In the data rows, zero lies at 4.5, halfway between 4 and 5.
Here are some points:
[6 5 3 2 3 8 2 4 3 5 5 6 5 6 9 6 8 5 2 7 8 6 5 6]
[6 3 4 4 2 4 4 2 3 4 4 3 4 6 7 5 5 4 4 3 6 3 6 4]
[1 7 2 2 7 3 8 4 7 7 8 8 4 7 0 0 2 4 8 6 3 1 3 0]
[5 3 6 3 3 5 2 0 2 2 2 2 5 4 7 7 8 6 2 5 3 0 6 3]
[4 5 4 5 5 4 6 5 5 4 5 5 4 4 3 4 4 4 5 4 4 4 4 4]
[0 5 6 2 7 0 8 0 6 4 6 5 3 5 0 1 2 5 7 4 0 0 3 0]
[0 5 5 2 5 4 6 2 5 5 4 5 3 5 1 3 6 7 5 6 0 0 3 0]
[5 5 5 5 5 2 5 5 5 5 4 4 5 4 3 4 3 4 5 3 4 4 4 4]
[0 5 5 1 8 1 9 0 7 5 5 6 3 4 0 0 3 6 7 5 0 0 2 0]
[1 5 4 3 8 6 6 9 7 6 6 8 7 3 2 5 4 6 5 6 2 6 1 4]
[0 6 3 0 9 2 7 2 6 6 5 6 5 3 0 1 5 8 7 5 0 0 2 0]
[5 6 4 6 4 3 7 4 6 6 6 6 3 6 4 2 2 3 6 3 6 5 4 5]
[4 7 2 4 6 4 6 4 7 7 8 8 3 8 0 1 2 3 8 5 7 5 4 3]
[3 5 2 0 4 8 4 2 5 5 5 7 4 7 5 4 9 6 3 7 3 0 3 0]
[4 5 4 4 4 5 4 4 5 4 5 5 4 6 5 4 5 4 5 5 5 4 5 3]
[6 3 5 3 5 9 0 9 2 4 2 4 8 1 9 9 9 7 0 7 3 9 5 9]
[9 3 5 9 0 3 3 4 2 2 4 0 2 6 9 6 2 0 4 2 9 9 9 9]
[0 4 6 3 8 2 6 3 6 4 4 4 5 2 0 3 3 6 6 5 0 0 2 0]
[4 4 6 6 5 0 7 3 5 3 4 2 4 4 1 3 1 4 6 2 2 2 6 3]
[7 5 3 5 3 7 3 6 4 5 5 6 4 6 9 7 6 4 3 6 8 8 5 8]
[5 4 5 5 4 6 4 5 4 5 4 4 5 3 6 6 6 5 4 4 5 5 5 6]
[8 5 4 4 2 9 2 6 3 4 4 5 4 6 9 7 7 4 2 6 8 9 5 9]
[6 6 4 7 4 2 7 6 7 5 6 6 3 6 2 2 0 2 7 4 8 9 4 6]
[7 5 3 6 2 4 5 4 4 4 4 5 3 6 7 4 4 3 4 5 7 7 5 6]
[9 4 5 8 3 5 4 8 3 4 4 3 5 4 9 6 3 2 3 2 9 9 7 9]
[3 5 5 4 6 3 6 3 6 5 5 5 4 5 1 3 2 5 6 4 3 3 3 2]
[3 5 4 3 4 5 5 4 5 5 4 5 3 5 4 4 4 5 5 4 4 3 3 2]
[6 5 6 7 5 2 5 6 5 5 4 3 4 4 4 3 3 4 5 3 5 6 5 6]
[7 5 4 7 6 4 4 8 6 6 5 5 5 5 6 5 2 3 5 4 8 9 5 9]
[3 4 5 3 5 5 4 4 3 5 4 4 6 4 4 5 5 5 5 4 3 3 5 4]
[3 5 4 2 4 4 5 1 4 5 5 5 3 6 2 3 6 6 4 6 1 0 4 0]
[5 3 4 4 3 8 2 4 3 3 4 4 5 5 7 7 6 6 4 5 5 6 5 5]
[6 4 6 8 4 2 6 5 5 4 4 3 4 4 4 3 1 3 5 2 6 7 5 6]
[2 5 3 1 6 6 4 3 5 5 6 6 5 6 2 3 7 6 4 7 2 0 4 0]
[1 4 5 2 8 3 5 6 6 5 4 6 7 2 1 4 5 7 4 5 0 2 2 1]
[2 4 5 3 5 6 5 4 4 4 4 5 5 3 5 5 7 6 3 5 1 2 4 2]
[5 3 5 5 4 3 5 3 4 3 3 3 5 4 4 4 5 5 5 3 3 2 5 4]
[0 8 1 2 7 3 8 3 8 8 9 8 3 8 0 0 2 4 9 5 2 0 2 0]
[6 5 3 6 2 6 4 5 5 5 6 6 3 6 7 5 4 3 4 5 9 7 5 6]
[2 4 7 3 5 2 5 1 3 3 3 2 4 3 1 4 5 6 5 3 0 0 5 0]
[0 5 3 0 5 6 4 0 4 5 5 7 4 6 1 4 9 7 4 7 0 0 3 0]
[4 5 5 6 4 4 6 4 5 4 5 4 4 4 3 4 3 3 6 3 5 5 4 4]
[6 3 5 4 4 5 2 5 2 4 3 4 5 3 7 6 6 5 3 5 4 5 6 7]
[7 5 4 6 4 5 4 6 4 4 5 5 4 4 8 5 5 4 4 4 7 9 5 8]
[5 3 5 3 5 7 3 6 3 4 3 5 6 3 6 7 6 6 3 4 5 6 4 6]
[8 5 2 6 5 7 3 8 4 6 6 6 5 6 8 6 4 3 4 4 9 9 5 9]
[0 4 3 0 6 6 4 1 4 5 4 6 4 5 2 3 8 7 5 6 0 0 3 0]
[0 5 4 3 7 3 7 4 6 5 5 5 4 4 0 2 3 6 6 6 0 0 2 0]
[2 4 6 3 4 3 4 2 3 4 3 3 5 3 2 5 5 6 4 4 1 0 4 1]
[7 5 4 7 4 4 5 6 5 4 5 5 3 5 6 4 4 2 5 4 9 8 5 7]
[5 5 4 5 3 4 4 2 4 4 4 4 3 6 5 5 6 4 6 4 7 4 6 4]
[9 3 6 9 1 2 5 2 3 3 4 0 2 5 8 5 1 0 6 1 9 8 8 8]
[3 7 5 7 5 0 9 2 7 6 6 3 3 6 0 0 0 1 9 1 3 1 4 1]
[5 4 5 4 6 6 4 7 5 5 4 4 6 3 6 6 4 5 4 5 5 8 4 6]
[3 5 4 2 5 3 6 2 4 5 5 5 3 6 3 3 5 5 6 5 3 1 4 1]
[3 5 3 1 3 6 4 0 3 4 4 5 4 6 5 5 9 5 4 7 3 0 5 0]
[5 4 4 6 4 5 5 5 5 5 5 5 4 5 5 4 5 4 4 5 5 6 4 5]
[0 3 5 0 6 4 5 0 4 4 4 4 5 4 0 4 8 8 4 6 0 0 3 0]
[4 4 8 6 4 1 6 2 4 3 3 1 3 4 2 3 2 4 5 3 2 1 5 2]
[3 4 5 4 4 2 6 0 4 4 4 3 3 6 1 3 4 4 6 3 1 0 6 0]
[8 4 3 8 2 5 5 4 5 4 6 4 3 6 8 5 4 1 4 4 9 8 6 9]
[5 4 6 6 5 3 4 6 4 5 4 3 4 4 3 4 4 4 4 3 4 5 5 6]
[3 6 3 4 6 5 5 7 6 6 5 7 6 4 2 4 4 5 5 4 3 4 3 4]
[5 3 4 3 2 7 3 3 3 4 4 5 4 6 7 6 8 5 3 5 6 5 5 4]
[6 3 5 4 3 5 3 2 3 2 3 2 4 3 8 7 7 5 3 5 4 3 6 6]
[2 6 3 4 7 4 7 6 7 6 6 8 5 5 0 2 2 4 6 5 4 5 2 3]
[3 6 2 2 5 6 4 5 6 6 5 7 4 6 4 4 6 5 5 6 5 4 3 3]
[4 5 5 7 5 0 7 4 5 5 6 3 4 4 0 2 0 3 8 2 4 4 4 4]
[8 6 4 7 2 8 4 7 4 5 5 5 4 6 9 7 6 3 2 6 9 9 5 9]
[9 4 5 9 3 3 4 6 4 4 4 2 4 4 9 6 2 2 4 2 9 9 7 9]
[4 5 5 3 3 5 4 1 3 4 4 4 3 5 4 4 7 5 5 4 2 0 5 0]
[5 4 5 6 6 4 4 7 5 5 4 3 6 3 5 5 3 4 3 4 5 8 4 7]
[4 5 3 3 5 7 4 4 5 6 6 7 6 6 5 4 6 5 5 6 5 5 4 4]
[2 3 6 3 4 3 5 0 4 3 3 3 4 4 2 4 6 6 5 4 0 0 4 0]
[3 5 4 3 4 5 6 1 5 5 5 6 3 6 3 3 6 5 5 6 3 1 4 1]
[4 5 6 7 7 2 6 7 5 5 5 4 5 3 3 4 1 4 6 3 4 7 5 7]
[0 4 5 0 8 6 4 3 5 6 4 7 7 4 0 4 8 9 5 7 0 0 2 0]
[3 5 3 1 6 5 4 3 5 5 6 7 5 6 3 4 7 6 4 6 2 1 3 1]
[9 4 3 6 2 9 2 7 3 5 4 5 4 7 9 8 7 3 2 5 9 9 6 9]
[3 3 5 2 4 7 4 3 4 3 3 5 4 4 5 5 7 6 3 5 1 1 3 2]
[9 4 3 7 2 8 3 6 4 4 4 4 4 6 9 7 6 3 3 5 9 9 6 9]
[4 4 4 3 5 7 4 6 5 5 4 6 5 4 5 6 7 5 3 6 4 5 3 4]
[8 4 7 9 5 2 5 9 6 4 4 3 6 3 6 5 0 3 4 2 8 9 6 9]
[2 5 5 2 6 5 6 4 6 5 4 6 4 5 2 4 6 5 5 5 1 0 3 0]
[6 3 6 5 4 7 2 8 3 3 2 3 5 2 9 8 7 6 2 5 5 9 5 9]
[2 5 5 3 7 4 5 7 5 5 5 5 7 3 2 4 2 6 5 5 3 5 3 4]
[5 4 6 7 4 0 6 3 5 3 3 1 3 3 2 4 1 3 6 1 4 3 7 5]
[5 5 3 4 5 5 4 7 5 6 6 6 5 5 6 5 5 4 4 5 7 9 4 7]
[5 4 5 5 5 5 4 7 5 5 5 5 5 5 5 5 3 4 5 4 7 8 4 8]
[2 4 3 1 4 4 4 0 4 4 4 4 3 7 2 4 8 6 4 6 1 0 4 0]
[4 5 6 6 5 2 6 4 5 4 4 3 4 4 2 4 2 4 6 3 3 4 5 4]
[7 4 4 7 5 5 4 9 5 6 5 5 6 4 7 5 3 4 4 3 8 9 4 9]
[6 6 4 6 4 6 3 8 5 6 5 6 6 4 6 5 4 4 5 4 8 9 4 9]
[3 5 4 5 5 4 5 4 6 5 6 5 4 5 3 4 4 4 5 5 3 4 4 3]
[2 5 4 2 6 4 5 5 5 5 5 6 5 4 2 4 5 5 4 5 2 3 3 2]
[6 4 5 6 3 3 5 2 4 3 3 2 3 4 6 5 4 3 5 3 5 4 6 5]
[9 3 6 7 2 6 2 5 2 2 2 1 4 4 9 8 6 4 3 3 9 9 7 9]
[9 4 5 9 1 4 3 5 3 4 4 2 3 5 9 5 4 2 4 2 9 9 8 9]
[2 5 5 3 5 3 6 3 4 5 5 4 4 5 2 3 5 4 5 5 3 1 4 2]
[1 4 4 1 4 7 3 0 4 4 4 5 5 4 3 5 9 7 4 5 0 0 4 0]
[6 4 6 7 5 3 4 8 5 3 5 3 6 3 6 5 3 5 5 4 5 9 5 9]
[5 3 6 6 5 4 5 6 4 4 4 2 6 3 4 6 3 5 4 3 3 7 5 6]
[5 6 5 7 5 1 8 5 6 6 6 4 2 5 2 2 0 3 6 3 5 6 4 4]
[1 5 5 1 5 5 6 3 5 5 5 6 4 5 2 5 6 6 4 6 0 0 2 0]
[5 4 4 4 3 6 4 4 4 4 4 4 4 5 6 5 8 4 3 6 6 5 5 5]
[6 4 5 8 4 3 6 5 5 5 5 4 4 4 4 4 1 3 6 3 6 7 5 6]
Here are 16 more points, each followed by its number:
[5 5 5 5 5 4 6 6 5 5 5 4 5 3 4 4 3 4 5 4 5 6 4 6] 0
[4 3 7 5 5 2 5 6 4 3 3 3 5 2 4 5 3 6 4 3 2 5 5 5] 1
[9 4 6 9 1 4 3 8 2 3 4 1 4 4 9 7 3 0 3 2 9 9 8 9] 2
[7 6 2 4 3 8 2 7 4 5 6 6 4 6 8 5 5 2 5 5 9 9 3 9] 3
[2 4 5 3 5 2 6 1 5 4 4 4 4 5 0 3 3 5 7 3 1 0 4 1] 4
[6 5 5 7 4 3 5 5 4 4 5 4 5 4 4 3 2 3 6 2 6 5 6 8] 5
[0 4 5 3 7 3 6 4 6 5 5 5 6 3 0 3 4 7 6 4 1 1 3 0] 6
[3 6 3 4 5 4 6 2 6 6 7 7 4 7 2 2 4 3 6 5 4 2 5 0] 7
[0 6 5 3 6 1 7 3 7 6 6 6 4 5 0 1 2 5 7 4 1 0 3 0] 8
[2 4 4 2 5 3 5 1 4 4 5 5 4 4 2 3 6 6 5 5 0 0 4 0] 9
[9 2 6 9 2 4 4 7 3 3 2 1 5 4 9 8 2 3 4 2 9 9 7 9] 10
[3 5 3 2 4 7 4 4 5 4 6 7 4 6 5 5 8 6 3 7 3 1 4 1] 11
[0 5 6 3 7 2 7 2 6 5 5 5 4 4 0 2 4 6 6 4 0 0 2 0] 12
[4 2 6 5 5 3 4 3 3 4 4 2 5 3 5 6 5 5 4 3 3 3 6 3] 13
[7 5 5 9 4 0 8 5 6 4 5 4 2 5 2 2 0 1 6 3 6 6 5 6] 14
[5 3 5 4 5 8 2 7 3 4 3 4 6 3 8 7 8 6 2 5 4 7 4 8] 15
Which of these numbered points is nearest to each point below, ignoring the direction in which the first points spread most? Its number follows each.
[4 5 3 1 3 7 3 2 4 4 5 6 3 6 6 5 9 5 3 7 5 1 4 2] > 11
[2 4 6 3 7 4 4 6 4 5 4 5 6 2 2 4 4 7 5 4 2 2 3 4] > 6
[5 4 6 6 5 2 5 5 5 4 4 3 4 4 3 3 3 4 5 3 4 5 5 4] > 12
[6 6 2 4 4 8 3 8 5 6 6 7 5 7 8 6 6 3 4 6 9 9 4 9] > 3
[2 6 5 4 6 2 7 3 7 5 7 6 4 6 0 1 3 4 7 4 2 1 3 0] > 8
[9 6 3 8 2 6 4 6 4 5 6 4 4 7 9 5 4 1 5 4 9 9 6 9] > 7
[3 6 4 3 6 4 7 5 6 5 7 6 3 5 1 3 5 5 4 6 1 2 2 1] > 0
[3 2 6 5 4 4 4 1 2 2 2 1 4 2 5 5 7 5 4 4 0 0 6 2] > 13
[5 5 5 6 4 2 6 3 5 4 4 3 4 5 3 4 3 3 5 3 5 5 6 5] > 4
[2 4 5 3 4 2 6 0 5 4 5 3 4 5 0 3 4 4 7 4 2 0 4 0] > 4
[0 3 7 2 7 0 7 0 4 4 3 2 4 3 0 3 4 6 6 3 0 0 4 0] > 10
[6 5 3 5 3 4 5 2 5 4 5 5 3 8 5 3 4 2 6 4 8 4 5 4] > 7
[5 6 3 5 5 5 6 7 6 5 5 6 4 5 4 3 5 4 5 5 5 6 4 5] > 0
[3 6 5 6 5 0 9 3 7 4 6 5 2 6 0 0 0 3 7 4 3 3 4 1] > 14
[9 5 6 9 3 2 4 8 5 5 5 4 4 5 7 4 0 1 6 2 9 9 6 9] > 8
[1 6 4 3 7 2 7 2 7 6 6 6 4 5 0 1 2 5 7 4 0 0 3 0] > 8
[4 5 5 5 6 2 6 3 4 4 4 4 5 4 2 2 2 4 6 3 3 2 4 4] > 5
[5 6 3 3 4 7 2 6 3 5 5 7 5 6 6 6 5 4 4 6 8 8 3 7] > 3
[2 5 5 4 5 1 7 1 4 3 4 3 4 5 0 2 2 4 7 3 1 0 5 0] > 4
[1 4 6 3 7 2 6 1 4 4 3 2 4 3 0 4 3 5 5 3 0 0 4 0] > 10
[5 5 3 6 3 3 6 2 5 5 6 5 3 6 4 3 3 2 6 4 7 5 5 3] > 7
[5 4 6 4 5 8 1 8 3 4 3 3 6 2 8 8 7 6 2 5 4 7 5 8] > 15
[5 6 5 8 6 0 8 3 6 5 6 4 4 6 0 2 0 1 8 3 5 4 5 4] > 14
[3 3 6 3 6 3 5 3 3 4 3 3 4 3 3 4 5 6 4 5 0 0 5 1] > 13
[9 4 2 6 0 9 1 9 3 4 5 5 4 7 9 9 9 2 1 6 9 9 7 9] > 11
[3 3 6 3 5 7 2 8 4 4 3 4 6 2 6 7 6 7 2 5 2 6 3 6] > 15
[4 6 2 3 6 6 5 6 6 6 7 7 5 6 4 4 4 4 6 6 7 6 2 5] > 3
[3 6 4 3 5 5 7 2 7 6 6 7 2 6 2 2 5 5 5 5 2 0 3 0] > 7
[2 4 5 2 5 4 5 2 5 4 5 5 4 5 3 3 5 6 5 5 2 0 5 1] > 9
[5 5 3 3 3 8 4 5 4 4 5 6 4 6 7 5 8 5 2 7 6 5 4 5] > 11
[3 2 6 1 5 9 1 7 2 3 1 4 8 0 9 9 9 9 0 6 0 4 3 5] > 15
[5 4 4 5 4 5 4 6 6 5 5 5 5 5 5 5 4 4 4 5 6 8 4 7] > 0
[2 5 4 2 7 4 6 4 5 6 5 6 5 5 2 3 5 5 5 5 3 1 3 1] > 0
[9 4 5 9 0 6 2 9 4 4 4 1 4 4 9 9 3 0 2 2 9 9 9 9] > 2
[3 2 6 2 5 9 1 8 2 3 1 3 7 1 9 9 9 8 0 6 0 6 5 7] > 15
[6 3 5 6 3 5 4 3 4 3 4 4 4 4 7 5 5 4 3 5 5 6 6 6] > 9
[5 6 3 4 5 7 3 7 5 6 6 7 6 5 6 4 5 4 4 5 7 7 4 6] > 3
[7 5 5 6 5 5 4 7 5 5 4 4 5 4 6 5 3 4 5 4 7 9 5 8] > 0
[3 4 7 4 7 1 5 5 4 3 3 3 5 2 1 5 3 6 4 3 0 3 4 4] > 1
[2 5 6 6 7 0 7 4 6 5 4 3 6 2 0 2 0 4 7 2 1 0 5 2] > 5
[0 6 4 0 8 4 6 3 6 6 5 6 5 5 0 3 5 6 5 6 0 0 3 0] > 0
[5 4 7 6 4 3 6 5 6 5 4 4 4 4 4 4 2 4 5 3 4 4 4 4] > 12
[5 5 4 5 6 4 5 6 6 5 5 5 5 4 4 4 2 5 6 4 6 7 3 6] > 0
[6 4 5 6 2 3 4 2 2 3 3 1 3 5 6 5 4 3 4 3 6 3 7 5] > 2
[6 3 5 4 4 8 1 9 4 4 3 5 7 2 9 8 7 6 1 6 6 9 5 9] > 15
[2 3 7 5 7 1 5 4 4 4 3 2 6 1 1 5 3 6 5 3 0 2 5 3] > 1
[5 3 6 5 5 4 4 7 4 4 3 3 5 2 6 6 5 6 3 4 3 7 5 8] > 1
[2 2 6 6 7 2 6 5 5 3 3 3 5 1 1 4 2 6 5 3 0 4 4 3] > 1
[4 4 4 5 3 3 5 1 4 4 4 3 3 5 3 4 3 4 6 4 5 2 5 3] > 4
[9 3 6 9 1 4 3 8 3 2 4 1 4 4 9 7 2 1 4 2 9 9 7 9] > 2
[3 5 4 3 6 4 7 5 7 5 7 8 4 4 3 3 5 5 5 5 2 3 2 2] > 0
[3 3 6 3 6 6 3 7 4 5 2 4 7 2 6 8 7 7 2 5 1 5 4 5] > 15
[1 4 6 4 7 3 6 6 5 4 3 4 5 1 2 4 4 7 4 4 0 2 4 3] > 1
[4 6 4 5 5 3 6 4 6 6 6 6 4 5 2 2 2 3 6 4 5 5 4 4] > 8
[7 5 2 4 3 9 3 5 4 4 5 7 4 6 9 6 8 5 2 7 8 6 4 6] > 11
[6 5 3 6 4 5 5 5 5 5 6 5 4 7 6 4 3 3 5 5 8 7 4 5] > 7
[6 6 3 5 4 5 6 5 6 5 5 6 3 6 5 5 4 3 5 4 7 6 5 5] > 7
[8 5 5 9 7 3 5 9 7 6 6 5 6 4 6 5 0 2 6 2 9 9 4 9] > 8
[4 5 2 2 3 7 5 3 4 4 5 6 3 6 5 5 9 5 3 7 4 2 4 2] > 11
[3 4 5 4 6 4 5 7 4 4 4 5 7 3 4 5 4 6 3 5 2 5 4 5] > 6
[6 4 6 6 3 1 6 1 4 3 4 2 3 5 4 4 3 3 5 2 5 3 7 4] > 4
[5 5 6 6 5 1 5 4 4 4 4 3 4 4 1 2 1 3 7 2 3 3 5 5] > 5
[1 2 5 0 6 9 2 6 3 4 2 5 8 1 6 8 9 9 0 7 0 1 3 2] > 15
[9 5 3 8 2 6 4 6 5 5 6 5 4 7 9 6 4 1 4 4 9 9 5 9] > 7
[2 6 4 3 6 4 7 3 6 5 6 6 4 5 1 2 4 5 6 6 2 1 2 0] > 0
[5 4 6 4 6 5 4 7 5 5 4 5 7 3 5 5 5 6 3 4 4 5 4 5] > 6
[8 4 5 7 3 5 4 7 4 5 4 3 5 3 8 6 3 3 3 3 8 9 6 9] > 0
[5 4 4 4 4 5 4 4 3 4 4 4 5 5 6 4 6 5 3 5 5 4 4 4] > 9
[1 5 2 0 4 7 4 1 4 5 6 7 4 7 4 4 9 7 4 7 1 0 2 0] > 11
[1 5 4 1 7 8 2 7 4 5 3 6 7 2 5 7 8 8 3 6 0 3 3 3] > 15
[7 4 6 7 4 1 5 4 5 3 3 2 3 4 4 5 2 3 5 2 5 5 7 6] > 4
[2 4 4 1 6 5 5 2 5 5 4 5 5 4 2 3 7 6 5 5 1 0 4 0] > 9
[6 6 4 7 4 0 8 4 6 5 6 5 1 7 2 0 0 1 7 3 7 5 4 4] > 14
[7 4 3 3 2 8 2 3 2 4 5 5 4 7 9 7 9 4 2 6 9 5 5 7] > 11
[8 5 5 9 3 3 5 6 4 4 4 2 3 3 7 4 1 2 5 2 9 9 7 9] > 5
[7 4 5 5 3 6 3 4 3 4 3 3 4 5 8 6 5 4 3 4 7 7 5 7] > 9
[9 4 3 7 2 9 1 7 4 4 4 4 5 6 9 8 7 3 2 6 9 9 7 9] > 11
[3 6 5 6 8 0 8 7 7 5 6 5 6 3 0 2 0 4 8 2 4 6 3 5] > 8
[1 4 4 0 6 9 1 5 3 5 3 6 7 3 6 8 9 9 1 7 1 2 3 3] > 15
[5 4 4 2 6 9 0 9 4 6 3 7 9 2 9 9 9 8 1 7 6 9 4 9] > 15
[5 7 5 7 5 0 9 5 7 5 7 6 3 5 0 0 0 2 7 4 6 4 4 3] > 14
[1 6 6 7 7 0 9 2 7 5 7 4 2 5 0 0 0 2 9 2 2 0 5 0] > 14
[1 6 2 1 6 5 5 3 5 6 7 7 4 6 1 3 4 5 7 6 3 2 2 1] > 3
[8 3 5 7 3 6 3 8 4 4 4 3 6 3 9 7 4 4 5 3 9 9 6 9] > 6
[8 4 4 7 2 6 2 6 4 4 4 3 4 5 9 6 5 3 4 4 9 9 6 9] > 9
[5 3 6 5 5 6 3 8 3 4 3 4 6 3 7 7 6 6 2 5 3 7 5 7] > 15
[8 4 3 4 2 9 2 4 3 4 4 5 4 6 9 7 9 4 2 6 9 7 5 8] > 11
[3 6 4 5 6 0 9 2 7 5 7 5 2 5 0 0 0 3 8 4 2 1 4 0] > 14
[8 6 5 9 5 0 7 5 6 6 6 3 4 5 3 3 0 0 8 2 9 9 5 9] > 14
[2 4 6 5 5 0 8 0 5 4 4 2 3 5 0 1 1 4 7 2 0 0 6 0] > 4
[6 3 4 4 4 8 2 6 3 4 4 4 6 4 9 7 7 5 2 5 6 8 5 8] > 15
[4 7 4 7 8 2 7 9 7 6 7 7 6 4 1 2 0 3 7 3 7 9 3 8] > 8
[3 5 2 1 4 7 3 2 3 5 5 6 4 7 5 5 8 5 4 7 4 1 4 2] > 11
[9 5 3 7 1 9 1 8 3 4 4 4 5 5 9 8 8 3 1 6 9 9 6 9] > 11
[6 4 4 4 2 5 4 1 3 4 3 3 3 6 7 5 7 4 4 5 5 3 6 4] > 9
[9 4 6 9 2 3 3 7 3 3 3 1 3 3 9 7 2 1 4 1 9 9 8 9] > 2
[3 3 6 2 5 6 2 5 3 4 2 3 6 3 6 7 8 7 2 5 2 2 5 4] > 15
[0 6 3 0 6 5 6 2 6 6 7 7 4 7 0 3 5 5 7 5 1 0 1 0] > 3
[7 4 7 9 5 1 5 9 4 4 3 1 6 2 5 4 0 2 6 1 7 9 6 9] > 5
[3 5 2 0 4 8 3 3 3 5 5 6 5 6 6 6 9 7 3 7 3 1 3 1] > 11
[2 2 7 5 6 2 6 4 5 4 3 2 5 1 1 4 2 6 5 3 0 2 4 2] > 1
[8 6 6 9 4 1 7 7 6 5 6 4 3 5 3 3 0 1 7 2 9 9 6 9] > 14
[2 6 5 4 5 2 7 2 6 5 6 5 4 5 0 2 2 4 6 4 3 0 4 0] > 8
[3 3 8 6 6 1 5 4 4 3 3 2 6 2 1 5 2 5 5 3 0 3 6 3] > 1
[5 5 7 7 5 3 7 5 6 3 4 3 3 4 3 5 2 4 5 3 4 4 4 4] > 12
[4 2 6 6 6 1 5 4 4 3 2 2 5 2 4 5 3 6 5 3 1 3 6 4] > 1
[3 5 6 3 4 5 5 3 5 5 4 5 3 4 3 3 6 5 3 5 1 2 4 1] > 9
[7 3 6 9 5 4 3 8 4 3 3 1 6 1 8 7 3 5 3 2 7 9 7 9] > 1
[0 3 6 3 8 1 6 6 6 5 4 5 6 2 0 3 1 7 6 4 0 2 2 0] > 6
[4 5 5 6 5 1 7 3 5 5 5 3 4 5 1 3 1 3 7 2 5 4 6 4] > 5
[5 4 6 6 3 2 5 0 3 2 3 2 3 5 3 3 4 4 5 3 4 0 7 2] > 2
[1 4 8 3 7 1 6 3 5 3 3 2 5 2 0 3 3 6 4 4 0 0 4 0] > 1
[4 3 4 2 4 8 2 6 3 5 4 5 6 4 6 8 7 7 3 7 3 5 4 5] > 15
[2 5 3 2 7 4 5 4 6 6 6 7 5 5 2 3 5 5 5 6 3 3 3 1] > 0
[6 5 2 2 3 9 2 5 3 5 5 6 4 6 9 6 9 5 2 7 7 7 4 5] > 11
[0 4 5 3 7 1 7 2 6 4 5 5 4 4 0 2 3 5 7 4 0 0 3 0] > 12
[0 6 3 0 6 5 6 2 6 7 6 8 4 6 0 2 6 6 5 6 0 0 1 0] > 3
[0 4 5 0 9 5 4 5 5 5 3 6 8 2 0 4 8 9 4 6 0 0 1 0] > 15
[6 5 3 3 2 8 2 2 2 3 4 5 4 7 9 7 9 5 2 6 7 4 5 6] > 11
[5 5 4 5 5 3 5 5 5 5 5 5 5 4 2 3 3 3 6 3 5 5 5 5] > 5
[8 6 6 9 4 1 6 5 5 5 5 3 2 5 4 2 0 1 7 2 9 9 7 8] > 14
[5 4 6 8 6 2 5 6 5 4 4 2 5 2 2 4 1 4 6 2 4 5 6 7] > 5
[8 5 6 8 3 2 5 5 4 3 3 2 3 4 6 5 2 2 4 2 8 7 7 8] > 4
[3 5 4 4 5 4 6 3 5 5 6 6 4 6 2 3 4 4 6 5 4 1 4 1] > 7
[6 4 4 4 3 5 4 4 3 5 4 4 4 6 6 6 6 4 4 5 6 5 6 5] > 9
[0 3 7 1 5 4 5 1 4 4 3 4 5 3 1 5 7 7 4 4 0 0 4 0] > 13
[1 5 1 0 4 9 3 1 5 5 6 8 4 7 4 5 9 7 4 9 2 0 2 0] > 11
[8 5 2 4 1 8 2 3 2 4 5 5 4 7 9 6 9 4 2 6 9 7 6 7] > 11
[5 3 7 5 3 4 3 3 3 3 2 1 4 3 6 6 5 5 4 3 4 4 6 6] > 13
[3 3 6 3 5 4 3 2 4 3 3 3 4 3 4 6 5 6 4 5 1 1 5 2] > 13
[1 5 5 2 7 1 7 4 5 6 5 4 5 3 0 2 3 5 7 4 0 0 4 0] > 0
[7 6 1 6 3 7 4 7 5 6 6 7 4 7 8 5 5 2 5 6 9 9 5 9] > 3
[5 5 2 2 3 7 3 4 3 5 4 5 4 6 8 6 8 5 3 6 7 5 4 5] > 11
[3 4 5 4 5 4 4 5 4 5 4 5 6 3 4 6 5 6 5 5 3 4 4 4] > 6
[3 5 2 0 5 6 4 3 4 6 6 7 4 6 4 4 8 6 4 7 3 0 4 1] > 11
[3 4 5 4 6 4 3 7 5 5 4 5 6 4 4 5 4 5 4 5 4 6 3 5] > 6
[1 4 3 0 7 9 2 8 6 6 6 8 7 3 4 6 8 9 3 7 1 5 1 2] > 15
[6 2 5 5 3 5 3 3 2 3 3 2 5 3 7 7 6 5 3 4 5 4 7 6] > 13
[4 4 5 6 5 6 4 7 5 5 5 5 6 3 6 6 4 5 4 4 6 9 4 8] > 6
[4 4 6 5 4 2 5 1 3 3 3 2 4 4 2 3 4 4 5 3 2 0 6 2] > 2
[3 6 4 6 6 1 8 4 6 5 6 6 4 6 1 2 1 3 7 4 5 3 4 2] > 8
[7 7 5 8 4 1 8 5 7 4 6 5 2 6 4 2 1 1 5 3 8 8 5 7] > 14
[7 6 4 9 3 0 7 6 6 5 7 4 4 5 3 3 0 0 7 1 9 9 6 9] > 14
[5 8 1 4 5 4 6 5 7 7 8 8 3 8 2 2 2 2 8 5 8 7 4 4] > 7
[5 5 3 4 3 4 5 0 4 5 5 5 3 7 4 3 5 3 6 4 7 1 5 2] > 7
[5 3 6 4 4 6 3 5 3 3 2 2 5 4 7 7 7 6 3 4 3 3 6 5] > 13
[1 5 6 3 7 1 8 3 6 5 4 4 3 4 0 1 3 5 5 4 0 0 3 0] > 12
[6 4 3 2 2 8 2 2 2 4 4 4 4 6 9 8 9 6 2 6 6 3 6 5] > 11
[0 4 6 2 8 1 6 4 6 5 4 5 6 1 0 2 3 7 6 4 0 0 3 0] > 6
[5 5 4 4 4 8 4 7 5 5 4 6 4 5 7 6 6 5 3 6 5 5 4 4] > 11
[4 6 4 4 5 5 4 6 5 6 6 6 5 5 5 5 4 5 4 6 6 7 4 6] > 0
[6 5 2 2 4 8 3 4 4 5 5 6 4 7 9 6 8 5 3 7 7 6 5 6] > 11
